Read these off the matrix that follows.
1) Report the fifth entry, reading row by row.
2) Report the entry just right of the largest entry.
3) Report the top entry of the column that holds the largest entry.
4) Report the first entry on the diagonal from the top-right corner.
5) Report the 2nd entry, reading row by row.
6) Report the smallest entry in the last column.
7) Report the 2nd entry on the main diagonal.
8) Report the first entry in the row that holds the smallest entry.
[[ 52  59  44  60  19   7  72  32   3  63  58  -1  57 -14  65]
 [  0  -2  44   0  -9   0  72  32   3  63  58  -1  55   0  60]
 [ 52  61  48  53  28  67  64  57  68   7 -18   0 -12 -14   4]
 [ 40  61 -11  53  81  67  51  57  68   5 -18  61 -12  52  14]
 [ 16  -2  57   0 -10   0  13  32  -5  63  58  59  55  59  61]
 [-12  -2  57   0  44   0  13  88  -5  63  41  -1  41  66  68]
 [ 16  -2  46   0 -10   0  72  15   8   3   0  60  59  59  61]
 [-27  61   2  53  53  67  -8  74  60   5  41  61 -16   7  10]
 [ 25  61  59  60  81   7  13  18   0   2  58   0  -2  -7  13]
 [ 52  59  44  60  19   7  72  32   3  63  58  -1  57 -14  65]
 [ 40  59  -2  -7  72  60   0  89  -5  61  41  59  43  52  74]
 [ 52  -2  46  53  19  67  72  71   8   3 -18  60  45 -14  66]
 [ 52  -2  48  -7  19  60  64  71  68   7 -18  60  45 -14  66]]
1) 19
2) -5
3) 32
4) 65
5) 59
6) 4
7) -2
8) -27

X =
[[  0   2   1  11   4   3   4  19   3   2   1  -2  -2  -4 -18  -3]
 [ 16  56  16  77  18  12   9  35   4   0  -3 -12  -4  -7 -23  -3]
 [ -5 -16  -3 -10   0   1   2  13   3   2   2  -1  -1  -4 -20  -3]
 [ -4   0   4  44  17  16  19 103  20  12  10   5  -5 -15 -75 -11]
 [ -1  -2  -1  -6  -2  -3  -5 -35 -10  -9 -15 -42 -11 -17 -56  -6]
 [ 13  47  14  74  19  14  14  68  13   8   9  17   3   3   3   0]
 [ -1   3   4  34  13  13  16  94  20  15  17  34   6   3  -6  -3]
 [  0  -1  -1 -10  -4  -4  -4 -26  -6  -4  -5  -9  -2  -1   3   1]
 [  5  17   5  24   6   5   5  28   6   5   7  18   5   7  22   2]
 [  0  -2   0  -4  -1  -1  -1  -8  -2  -2  -2  -6  -2  -3  -9  -1]]
The entry in the top-right corner -> -3
Which number is the entry directly below 56?
Answer: -16
Which number is the last entry, reading row by row?
Answer: -1
Which number is the third entry on the diagonal from the top-right corner?
Answer: -4
The entry directly above the largest entry: 13
The first entry of the smallest entry's row -> -4
The second largest entry: 94
Which number is the entry directly above -56?
Answer: -75
The entry just right of 24: 6
Which number is the top entry of the column that holds the smallest entry?
Answer: -18
The largest entry in the first column is 16
Which number is the entry just right of 94?
Answer: 20
The entry directly below the largest entry: -35
Which number is the top-left entry?
Answer: 0
Which number is the 4th-last entry, reading row by row?
Answer: -2
The largest entry is 103
Which number is the second smallest entry?
Answer: -56
Which number is the bottom-left entry?
Answer: 0
Which number is the bottom entry of the column that holds the smallest entry?
Answer: -9
The 3rd entry in reading order -> 1
The fifth entry from the end, reading row by row -> -6
Which number is the smallest entry in the last column?
Answer: -11
Which number is the 3rd entry from the end, reading row by row?
Answer: -3
Which number is the third largest entry?
Answer: 77
The entry directly above the smallest entry -> -20
The entry just right of 44 is 17
Which number is the 3rd entry on the main diagonal?
Answer: -3
The bottom entry of the column that holds the largest entry -> -8
